In the data rows, zero lies at 4.5, halfway between 4 and 5.
How far apart are the two rows of each pair, measured in a hidden way? 0 means very close, and 20 very far. Two or three weighted sums of its numbers give each row a place; it is the straight-line distance between the places.
[5 4 5 5 4 5 3 6 4 5]
[4 5 6 6 5 5 5 3 3 6] 7
[7 7 7 3 2 6 6 6 3 7]
[3 5 4 5 5 5 5 3 4 5] 14
[2 5 4 9 0 6 2 6 1 7]
[1 1 2 8 4 6 0 4 3 5] 13
[4 4 4 5 4 5 4 5 5 4]
[5 4 4 3 4 5 4 7 5 3] 6
[4 4 9 6 2 9 1 6 0 8]
[4 4 4 5 4 5 4 5 5 4] 11
[4 5 5 4 4 6 4 5 3 5]
[4 5 5 4 5 5 5 5 4 4] 4
[4 6 5 4 5 4 6 2 4 5]
[4 4 4 4 4 5 4 5 5 4] 5
[5 8 5 3 6 4 7 2 3 5]
[4 5 5 4 5 5 5 4 4 5] 4
[5 6 4 4 5 5 5 3 4 5]
[1 5 3 7 4 7 3 2 1 6] 11
[3 7 7 3 1 8 4 4 1 8]
[2 3 6 7 2 7 2 6 3 6] 7
[4 3 4 5 4 5 4 5 5 4]
[0 2 2 6 0 9 1 6 0 7] 7
[4 5 4 4 4 5 5 4 4 4]
[4 5 5 5 5 5 5 4 4 5] 3
[4 4 4 5 4 5 4 5 4 4]
[4 4 5 5 4 5 4 5 5 4] 1
[4 4 4 5 4 5 4 5 5 4]
[4 5 5 6 5 4 5 3 4 6] 4
[4 2 2 5 4 4 3 6 6 3]
[3 5 4 5 5 5 5 3 4 5] 9
[5 7 5 4 6 4 7 2 3 6]
[6 5 4 3 5 4 5 4 4 4] 6
[4 5 6 5 4 6 4 5 2 6]
[5 4 4 5 4 5 5 5 4 5] 9
[3 5 5 5 5 6 4 5 3 6]
[3 5 5 6 5 6 4 4 3 5] 7
[5 5 4 3 4 4 5 4 5 5]
[4 3 4 6 4 5 3 5 5 5] 5
[5 4 4 3 4 4 5 5 5 3]
[4 4 4 6 5 5 4 4 5 5] 5
[5 5 5 4 5 5 5 4 4 4]
[5 3 3 3 5 4 4 6 6 3] 9
[4 4 5 6 5 5 4 4 4 5]
[4 6 5 3 4 4 6 4 4 4] 7
[5 7 5 4 6 4 7 2 3 6]
[5 4 6 4 6 7 3 4 3 6] 6
[4 4 4 5 4 5 4 4 5 5]
[4 3 5 7 5 5 4 5 5 5] 3
[2 5 6 7 2 7 3 6 2 7]
[8 6 5 1 5 2 7 3 6 3] 11
[5 6 5 4 6 4 7 1 3 6]
[4 6 7 5 4 6 5 3 2 7] 5
[5 5 5 3 4 5 5 6 4 4]
[2 4 0 6 7 0 6 3 7 0] 12
[5 5 5 3 4 5 5 6 4 4]
[0 4 5 5 0 9 2 8 0 9] 5
[4 6 7 5 4 7 4 3 1 8]
[4 5 4 4 5 5 5 4 4 5] 8
[4 3 4 5 4 4 4 5 5 5]
[4 5 4 4 4 4 5 4 5 4] 4
[6 5 5 2 6 4 5 4 5 3]
[4 2 2 4 4 4 4 7 6 3] 6
[4 2 5 5 4 6 1 4 3 5]
[4 3 4 5 4 5 3 6 5 4] 7
[4 5 5 5 5 4 5 5 4 5]
[5 6 5 4 5 4 6 2 4 5] 8
[5 6 3 1 5 3 7 4 6 3]
[4 5 5 4 5 4 5 4 4 5] 6
[5 7 5 3 6 4 6 2 2 6]
[6 4 8 2 3 9 4 6 3 9] 12
[4 4 4 5 4 5 4 5 5 4]
[4 3 4 5 3 5 3 7 5 4] 2
[3 1 3 8 3 5 1 7 6 4]
[5 2 6 3 7 7 3 4 5 5] 7
[4 3 4 6 4 4 3 6 5 5]
[4 4 4 4 4 4 4 5 4 5] 3
[4 3 4 5 4 5 3 6 5 4]
[1 3 0 7 3 2 4 6 6 2] 5
[7 5 4 2 5 3 6 4 5 4]
[4 4 4 5 4 5 4 6 5 4] 7
[6 6 5 3 4 3 6 5 6 4]
[5 4 4 4 5 4 5 5 5 4] 3
[2 6 3 2 1 7 3 4 0 7]
[3 1 0 6 9 1 4 2 8 0] 17
[5 5 4 5 5 5 5 5 4 5]
[4 4 4 5 4 5 4 6 5 4] 5
[4 4 4 5 4 4 4 6 5 4]
[5 6 5 5 6 4 6 2 4 5] 5
[1 3 0 7 4 3 4 4 5 2]
[4 2 4 6 3 5 2 7 6 4] 9
[3 0 3 8 4 6 1 8 6 4]
[5 2 1 2 4 3 5 7 8 1] 7
[5 6 5 4 5 4 6 2 4 6]
[4 4 5 5 5 5 5 4 4 5] 6
[4 5 6 6 5 5 4 3 3 6]
[3 3 6 8 3 6 3 5 4 6] 6
[3 5 3 6 3 3 6 5 4 4]
[5 5 4 4 4 5 4 5 4 4] 6
[4 4 4 5 4 4 4 6 5 4]
[1 5 5 2 2 9 2 2 0 9] 5
[4 4 5 3 3 6 4 6 3 5]
[4 4 4 4 4 5 4 5 4 5] 4
[4 4 4 5 4 5 4 5 4 4]
[5 5 4 4 4 4 5 5 4 4] 4
[5 5 4 4 4 4 5 4 5 5]
[5 6 5 4 6 4 6 2 3 6] 6
[3 2 4 4 8 6 2 2 4 4]
[6 4 4 4 5 3 4 5 6 4] 14
[4 4 5 4 4 5 4 5 5 4]
[5 5 4 4 4 5 5 5 4 4] 5
[6 4 2 9 8 0 6 5 9 0]
[5 5 4 3 4 5 4 6 4 3] 6
[3 2 2 6 5 4 3 6 6 2]
[5 7 7 4 3 5 6 3 3 6] 14
[4 4 4 5 4 5 4 5 5 4]
[4 5 3 5 3 2 6 6 6 3] 5
[4 5 6 3 3 7 3 5 2 6]
[5 6 2 3 6 1 8 4 7 2] 10
[4 4 4 5 4 5 4 5 5 5]
[4 4 5 5 5 5 4 5 4 4] 8
[4 4 4 5 4 4 4 5 4 5]
[5 2 3 5 5 4 3 5 6 4] 9
[5 7 6 5 6 4 6 1 3 7]
[6 7 6 3 6 4 7 2 2 6] 4
[6 5 3 1 5 2 7 4 6 2]
[4 3 3 5 4 4 4 6 6 3] 4
[4 4 4 4 4 5 4 5 4 5]
[4 3 4 5 4 5 3 7 5 4] 2
[8 7 7 0 1 6 8 8 5 7]
[4 4 4 5 4 5 4 5 5 5] 15
[5 5 5 4 4 5 4 5 4 4]
[4 4 4 5 4 5 4 5 5 4] 3
[5 3 1 3 5 2 5 6 8 1]
[4 3 4 6 4 5 3 6 5 4] 9
[8 8 6 1 5 3 8 4 5 4]
[4 4 4 5 4 5 4 5 5 4] 10
[4 2 4 5 3 5 3 7 5 4]
[9 9 9 0 9 0 9 0 7 3] 15
[4 3 4 6 4 5 4 5 6 5]
[7 6 3 6 6 0 9 5 9 0] 5
[4 2 0 4 6 3 4 5 7 2]
[5 8 5 4 3 3 8 3 5 5] 16
[4 3 4 5 6 5 3 4 5 4]
[1 4 0 9 3 0 4 4 4 1] 12
[4 4 4 5 4 5 3 6 5 4]
[4 6 6 6 5 6 4 3 2 7] 8
[4 5 5 5 5 4 5 4 4 5]
[0 2 4 4 6 9 0 0 0 6] 16
[4 4 4 5 4 5 4 5 5 4]
[2 4 6 7 3 7 3 5 3 6] 8
[5 3 6 4 7 8 1 3 3 6]
[8 3 5 4 9 2 5 3 8 1] 3
[4 3 9 0 0 9 0 8 0 9]
[4 4 4 6 4 4 4 5 5 5] 8
[5 5 4 4 4 4 5 5 4 4]
[8 4 3 4 3 1 6 9 8 2] 12
[4 4 4 5 4 4 4 5 5 4]
[6 5 4 4 7 1 6 4 7 2] 7
[5 7 5 3 7 6 7 1 2 7]
[4 3 4 5 3 5 2 7 5 4] 7
[4 4 4 5 4 5 4 5 5 4]
[4 5 5 5 4 5 4 5 4 5] 4
[4 2 6 0 4 9 2 5 3 7]
[4 2 4 5 3 5 2 7 5 4] 3
[5 5 2 2 6 2 7 4 6 2]
[4 5 5 5 5 4 5 4 4 5] 7
[4 5 5 6 5 4 4 4 4 5]
[3 3 5 7 4 5 3 5 5 5] 5
[6 6 4 2 5 3 6 4 4 4]
[2 4 7 1 0 9 1 6 0 9] 6
[2 6 3 5 4 5 6 3 4 5]
[5 7 5 4 6 5 7 1 3 6] 6
[1 3 2 7 3 5 3 6 5 4]
[4 4 4 5 4 5 4 6 4 4] 4
[4 5 5 4 4 5 5 5 4 4]
[5 3 3 4 3 5 4 7 6 3] 11
[4 3 3 5 5 5 3 5 5 4]
[5 7 6 3 3 4 7 3 4 5] 10
[5 5 4 4 5 5 5 3 4 5]
[5 5 4 3 4 4 4 5 4 4] 6
[4 4 5 5 4 5 5 4 4 4]
[4 1 4 6 3 5 1 8 6 4] 11
[2 6 5 5 4 7 4 5 2 6]
[3 3 5 8 5 6 3 4 4 6] 12
[4 5 5 7 5 4 4 3 4 6]
[5 7 6 4 6 4 7 2 3 6] 7
[4 3 4 5 4 5 4 5 5 4]
[5 4 4 5 4 5 4 6 5 4] 4
[4 4 4 5 5 4 5 4 5 5]
[4 4 4 5 4 5 4 5 5 4] 3
[4 4 4 5 4 5 4 5 5 4]
[5 7 6 3 4 4 7 3 4 5] 7
[4 2 0 3 5 2 5 7 9 0]
[0 7 1 5 2 4 5 1 1 5] 19
[5 3 4 5 3 4 3 6 5 4]
[4 5 5 5 4 4 4 4 5 5] 5
[6 5 4 3 5 4 5 4 4 4]
[5 6 5 3 4 4 6 4 4 4] 6
[4 6 5 4 6 4 6 2 4 5]
[7 9 7 2 6 4 6 2 1 7] 10
[4 2 4 6 3 5 3 7 5 4]
[5 6 5 4 6 4 6 2 4 6] 7
